Each path below is one point turned by a fixed rotation once a step. After each direction that follows a path, write how fast that rotation turns it, in degrees each step (0 if it stays still).
Each turn is a multiple of 5 degrees from 10 to 175, or 0.
Each row of a path follows its step; steps can be skipped.

step 1: [ 1.34 -2.39 -3.15  1.23  0.27  0.73  0.14  0.76  0.37  0.17 -2.84  1.27
  1.18  0.74  0.45 -1.25 -2.40  0.07 -0.65 -1.26  0.74  1.81 -1.85 -0.80
 -1.20 -0.03 -0.25  0.84  1.61  0.67 -1.38  0.15  2.52 -0.21 -0.79  0.82
 -1.01  0.74]
step 2: [-0.16 -0.33 -0.85 -2.77  1.16  1.94  0.72  0.25 -0.16 -0.10  1.38  0.42
 -1.66  1.16  0.29  1.44 -1.74  2.44 -0.88 -0.47 -0.70  2.93  0.79 -1.52
  0.88 -0.43 -2.32 -0.84 -0.18 -0.13  0.57 -2.20  1.29  0.90 -0.12  0.77
 -2.40  0.43]
step 3: [ 1.18 -0.41 -1.46 -0.25 -0.54  2.62  0.30 -1.81  2.46 -0.06  1.48  1.13
 -0.19  0.93  0.95 -1.42 -0.16  0.43  0.38 -2.04  0.92  0.64  0.22  0.34
  0.57  0.61 -0.39 -0.47  1.98  3.77 -1.61  1.26  0.87 -0.05  0.24 -1.84
 -1.40 -1.70]
step 5: [-0.18 -1.94  0.07  1.99  0.50  1.49  0.78 -1.86  1.43  1.49  0.38  0.83
  0.09  2.83 -0.53 -0.31 -0.39  0.04  1.10  0.49  1.46  1.73  1.38  1.31
  1.33 -1.90  1.22 -0.47 -2.17  2.57  2.45  0.99  0.69 -0.42  0.99  0.27
 -0.97  0.55]
step 6: [-1.38  1.02  0.42  2.02 -1.04  0.06 -1.79 -0.95  2.49  0.32 -2.29 -0.67
 -2.54 -0.02  2.45  0.65 -1.36  0.16 -0.11 -0.28 -2.43  0.83 -0.42 -1.29
 -0.90  0.08  0.86  0.46 -1.51  2.29  0.15 -0.38  2.53 -0.01 -0.89  0.30
 -1.00  0.66]
step 7: [ 0.42 -3.12 -0.99 -0.12 -1.74  2.73 -0.38 -0.62  0.88  0.66 -0.71  1.30
 -1.75  1.88 -1.69 -0.06  0.77 -1.74 -2.17 -0.07  0.27  2.10  0.15 -0.74
 -2.06 -0.45  0.46  0.69 -2.27 -1.89  0.64  0.29  1.27  0.60 -0.51 -0.29
 -1.00 -0.43]
step 8: [-0.21  1.29  0.45 -0.81 -0.51  0.44  0.45 -1.43 -0.68 -0.10  1.63 -1.57
 -0.13  2.12  2.01 -1.24  1.60  0.56 -0.87  0.48 -2.01  2.79  0.23 -1.86
 -0.54  1.84 -0.38 -0.06 -2.39  2.18  0.29 -0.15 -0.25 -0.30 -2.25 -0.57
 -1.91 -1.09]
step 11: [ 0.90  0.33  1.31 -0.03 -1.09  0.43  1.92  1.50  0.13  1.09 -0.06 -0.73
 -0.90  1.88  0.87  1.45 -2.11  1.79 -0.42  0.45  0.10  0.53 -0.72 -1.15
  1.04 -3.79  0.17 -0.52  0.04  0.37  2.05  1.36  1.79 -0.02 -2.15  2.16
 -0.96 -0.66]
step 12: [ 1.58  0.14 -3.39  1.24 -2.13  1.43  0.90  0.54 -0.39 -0.18 -2.70  1.27
 -1.15  1.12  2.12 -0.32 -0.66  0.13 -0.13  0.28 -1.30  0.80 -1.89 -0.26
 -0.62 -0.02  0.64  0.16  2.52  0.12 -1.90 -0.81  1.19  0.07 -0.89 -0.43
 -2.18 -1.00]
Directions:
[-0.54  0.81 -0.82 -0.48 -0.76  0.33  0.23 -1.18  0.35 -0.59 -0.19 -0.21
 -0.06 -1.03  0.47  0.36 -0.42 -0.18 -0.50 -0.16  0.05 -0.78 -0.39 -0.01
  0.70 -0.30  0.74 -0.01  0.05  0.47 -0.08  0.51 -0.17 -0.58 -0.09  0.09
 -0.30 -0.14] : 125
[ 0.86  0.13 -0.27  0.80 -0.01  0.08 -0.76  0.19  0.03 -1.04 -0.03 -0.88
 -0.11 -0.41 -0.65 -0.06 -0.38  0.23  0.01  0.62 -0.70  0.79 -0.14  0.99
  0.10 -0.43  0.59  0.01  0.39  0.09  0.92  0.38  0.22  0.34  0.19  0.36
  0.17 -0.09] : 65
[ 0.79 -0.31 -0.20 -0.47  0.13  0.12  0.01  0.22 -0.10 -0.54 -0.17  0.11
 -0.34  0.07 -0.16  0.15  0.18 -0.36 -0.11 -1.00 -1.00  0.21  0.22 -0.40
  0.98  0.86  0.03 -0.42 -0.54 -0.41 -0.36  0.09 -0.04  0.10  0.21  0.03
 -0.04 -1.66] : 70
[ 0.08  0.34  0.28 -0.26  0.21  0.15  0.71  0.55 -0.44 -0.46  0.08 -0.26
  0.59  0.78 -0.36 -0.13 -1.09 -0.30 -0.49 -0.25  0.17  0.02 -0.78 -0.35
  0.51 -0.20 -0.27 -0.13  1.71  0.02 -0.40 -0.36 -0.30  0.27 -0.21  0.48
 -0.48 -0.04] : 35
[ 0.61  0.14 -0.17  0.48 -0.48  0.10  0.01 -1.13 -0.51 -0.11 -0.08  0.40
  1.10  0.74  0.40 -0.63  0.04 -0.38 -0.11 -0.32 -0.38 -0.32  0.38  0.75
  0.52 -0.28 -0.30  0.24  0.10 -0.38  0.39 -0.76  0.53  0.00  0.04 -1.22
  0.04  0.13] : 155
